In the data rows, 128 means zero.
Here are some points:
array([159, 144, 125,  98, 153, 144, 128,  83, 129, 125, 120, 174, 132, 122, 122,  98,  99, 138, 108, 152,  96, 118,  95, 148, 117, 166,  94, 154, 121,  98, 156, 158])
array([ 95,  87, 165, 138, 135, 122, 153, 119, 117, 100, 104, 136, 127, 125, 165, 145, 138, 167, 177, 184, 147, 144, 131, 139, 143,  84, 206,  88,  85, 168, 162, 165])
array([148, 164, 111, 117, 146, 132, 123, 138, 168, 139, 134, 117, 148, 108, 114, 139, 131,  94, 119,  92, 102,  83, 172, 107,  95, 143,  96, 166, 161, 138, 104, 126])
array([122, 117, 120, 152, 129, 127, 114, 133, 123, 111, 107, 115, 126, 117, 131, 131, 135, 140, 125, 143, 139, 144, 144, 139, 113,  96, 116, 114, 114, 139, 129, 138])
array([123, 119, 132, 178, 149, 113, 113, 156, 122, 138,  89,  63, 132, 152, 143, 121, 150, 155, 110, 121, 159, 178, 162, 143, 158, 100, 149, 128, 129, 131, 165,  88])
array([ 99, 122, 161, 148, 126, 110, 164, 155, 151,  79, 131, 139, 130, 139, 132, 130, 124, 118, 149, 136, 152, 183, 152, 137, 143, 106, 147, 127, 140, 149, 151, 133])
array([114,  95, 126, 208, 123, 112, 107, 145,  96, 150,  84,  85, 136, 111, 139, 146, 119, 130, 156,  87, 182, 180, 142, 178, 112,  78, 141,  93, 134, 142, 145,  83])
array([ 92,  87, 117, 134, 128, 148, 144, 125, 129, 157, 147,  83,  94, 158, 187, 139, 152, 138, 143, 159, 125, 103, 102,  96, 152, 131, 116, 121, 109, 134, 109, 110])
array([180, 188,  76,  50, 143, 153,  82, 117, 113, 167, 151, 141, 160,  86,  61, 123, 123,  96, 107,  66,  65,  70, 121, 100, 114, 171, 100, 151, 166, 113,  84, 115])
array([105, 117, 146, 132, 121, 103, 137, 131, 149, 117, 127, 124, 115, 116, 109, 115, 115, 136, 127, 136, 135, 145, 161, 134, 120, 114, 157, 113, 138, 132, 141, 167])
array([142, 114, 146, 105, 136, 121, 147, 118, 139, 139, 135, 165, 118, 105, 101, 110, 114, 139, 100, 147,  95, 127, 102, 116, 149, 149, 129, 132, 129,  86, 139, 173])
array([111, 129, 166, 111, 138, 124, 141, 135, 166, 118,  97, 150, 143, 152, 161, 104, 136, 165, 152, 184,  89, 154, 160, 129,  97,  81, 135, 123,  84, 183, 128, 187])
array([117, 165,  70, 132, 115, 152, 115, 107, 118, 185, 187,  81, 122, 155, 131, 135, 105, 110, 124,  70, 140,  98, 113, 110, 126, 170,  45, 157, 153,  98, 106,  87])
array([149, 106, 113, 131, 128, 129, 128, 124,  89, 131, 143,  90,  97, 119, 115, 133, 122, 112, 110, 100, 156, 142, 119, 140, 157, 166, 136, 109, 146, 102, 131,  86])
array([106, 125, 153, 178, 142, 105, 118, 161, 142, 128,  62,  75, 146, 131, 145, 123, 136, 150, 139, 125, 156, 181, 166, 135, 107,  57, 147, 108, 120, 163, 149, 125])
array([117, 128, 130, 139, 122, 134, 121, 122, 118, 110, 158, 136, 105, 134, 150, 114, 110, 121, 137, 142, 158, 149, 102, 114, 115, 147, 108, 115, 114, 134, 140, 142])
array([101, 147, 106, 110, 124, 142,  91, 123, 107, 134, 166, 109, 110, 135, 124, 149, 155, 117, 140,  93, 140,  87, 135, 137, 135, 148,  93, 150, 168, 132,  89, 101])
array([141, 167, 102, 100, 114, 136, 103, 124, 120, 149, 140, 144, 134, 123,  65, 141, 115,  79,  95,  74, 114, 109, 112, 125, 125, 181, 105, 153, 179,  73,  99, 107])
array([ 97, 122, 167, 124, 137,  89, 143, 140, 138, 102, 131, 132, 132, 151, 150, 121, 146, 162, 154, 161, 133, 140, 151, 129, 136, 114, 121, 138, 131, 155, 136, 148])
Then 15 other points, each followed by its number:
array([106, 145, 136, 151, 131,  91, 150, 149, 130, 100, 118, 129, 120, 157, 137, 104, 122, 141, 125, 140, 131, 163, 155, 123,  84, 104,  96, 146, 155, 139, 157, 155]) 0
array([ 70, 126, 123, 110, 134, 112, 118, 159, 136, 129, 126, 110, 120, 143, 141, 131, 154, 146, 134, 160, 131, 146, 151, 114, 123,  99, 128, 136, 108, 134, 138, 142]) 1
array([135, 147, 123, 138, 124, 105, 120, 122, 142, 102, 128, 113, 110, 161, 131, 119,  99, 148, 110, 128, 150, 150, 137, 123,  81, 125, 112, 135, 140, 139, 149, 122]) 2
array([144, 142, 172, 114, 150, 152, 117, 138, 148, 114, 147, 142, 167, 129, 116, 111, 138, 135, 128, 124, 125, 152, 143, 146, 113, 127, 144, 138, 159, 132, 149, 137]) 3
array([127,  96, 120, 197, 133,  94, 118, 131, 126, 110,  90,  96, 110, 132, 137, 139, 134, 139, 141, 111, 205, 207, 165, 168,  83,  74, 139, 113, 154, 170, 154, 119]) 4
array([138, 167, 151, 140, 131, 112, 112, 164, 160, 112,  58, 149, 176, 116,  95, 130, 145, 131, 153, 100, 141, 143, 196, 166, 107,  88, 148, 109, 145, 170, 117, 144]) 5
array([131, 118, 116, 180, 125, 126, 111, 104, 121, 148, 145, 105, 104, 107, 123, 140, 131, 115, 116,  93, 181, 133, 117, 121, 132, 151, 118, 146, 164, 119, 131,  95]) 6
array([131, 144, 115, 111, 123, 134, 111, 171, 150, 135, 133, 102, 158, 120,  97, 151, 142,  88, 131,  91,  99,  99, 168, 127,  96, 137, 118, 130, 163, 138, 111, 121]) 7
array([115, 113, 165, 193, 115,  86, 166, 151, 154, 100,  65,  89, 134, 156, 167,  98, 120, 166, 127, 159, 178, 190, 166, 151, 114,  75, 150, 109, 118, 125, 151, 136]) 8
array([124, 151, 123, 133, 117, 127, 143, 136, 127, 130, 106, 134, 126, 138, 143, 130, 143, 120, 123, 172, 100, 121, 131, 102, 125, 123, 158, 129, 112, 165, 139, 160]) 9
array([123,  79, 141, 159, 116, 127, 173, 106, 108, 123,  87, 140, 138, 122, 166, 138, 131, 152, 161, 174, 148, 138, 129, 138, 139,  87, 174, 131,  84, 141, 128, 131]) 10
array([124, 179, 139,  43, 137, 170,  84, 166, 131, 134, 139, 141, 174, 114,  86, 134, 159,  89, 156,  69,  91,  81, 167, 128, 122, 132, 114, 145, 182, 158,  84, 103]) 11
array([156, 132, 140, 136, 142, 114, 109, 150, 132, 108, 120, 156, 143, 140,  94, 110, 115,  93, 111,  95, 107, 117, 110, 154,  86, 132, 125, 102, 137, 130, 110, 122]) 12
array([166, 125, 138, 142, 154, 153, 151,  84, 123, 147, 167, 145, 127, 112, 120, 152, 107, 132,  87, 160, 109, 118,  77,  93, 202, 155, 153, 144, 133,  82, 148, 139]) 13
array([140, 119, 112, 112, 139, 107, 110, 108, 136, 123, 153, 148, 102, 100,  97, 111, 100, 136, 104, 131, 101, 120, 108,  99, 131, 171, 120, 130, 132,  93, 133, 160]) 14
Which two of these numbered points are nearest to each point below, looking only along the 3 directions in which the first points spread most? Their numbers follow each, nearest first.
array([133, 108, 117, 196,  88, 124, 131, 139,  79, 160, 121,  59, 116,  97, 127, 140, 137, 136, 127, 103, 235, 154, 150, 152, 179,  95, 172, 120, 131, 103, 130,  52]) > 4 6
array([140,  84, 131, 184, 107, 107, 161, 113, 119, 114,  89, 153, 114, 141, 181, 135, 139, 150, 128, 157, 142, 163,  94, 160, 142, 101, 183, 119,  71, 133, 134, 113]) > 10 1
array([119, 135, 103, 106, 120, 127, 123, 130, 139, 148, 134, 119, 120, 151, 142, 100, 122, 146, 126, 117, 108, 106, 123, 128,  83, 111,  74, 132, 121, 156, 118, 140]) > 2 14
array([167, 152, 130,  83, 150, 142,  88, 131, 125, 125, 148, 176, 135, 123,  81, 122, 148, 106, 104,  81,  92, 107, 104, 135, 138, 173, 127, 153, 168, 104, 123, 101]) > 11 14
array([117, 163,  80,  90, 142, 138,  76, 152, 112, 156, 197,  99, 116, 142, 109, 103, 121, 108, 105,  57, 114,  80, 125, 107,  81, 166,  31, 140, 164, 115,  76, 126]) > 11 7
array([114, 123, 154, 131, 126, 124, 159, 124, 136, 109, 101, 119, 116, 146, 149, 135, 125, 124, 133, 156, 144, 155, 148, 119, 138, 127, 148, 124, 129, 151, 148, 136]) > 1 0
array([133, 149, 117, 123, 103, 172, 127, 121, 128, 153, 156,  90, 140, 120, 135, 164, 125, 102, 136,  98, 131,  95, 131, 128, 150, 147, 106, 148, 147, 132, 123, 110]) > 6 7
array([147, 131, 133,  88, 169, 151, 100, 129, 131, 116, 162, 160, 125, 127,  91, 123, 134,  95, 100,  84,  75,  88,  81, 150, 142, 195, 115, 109, 153,  82, 108, 135]) > 14 13
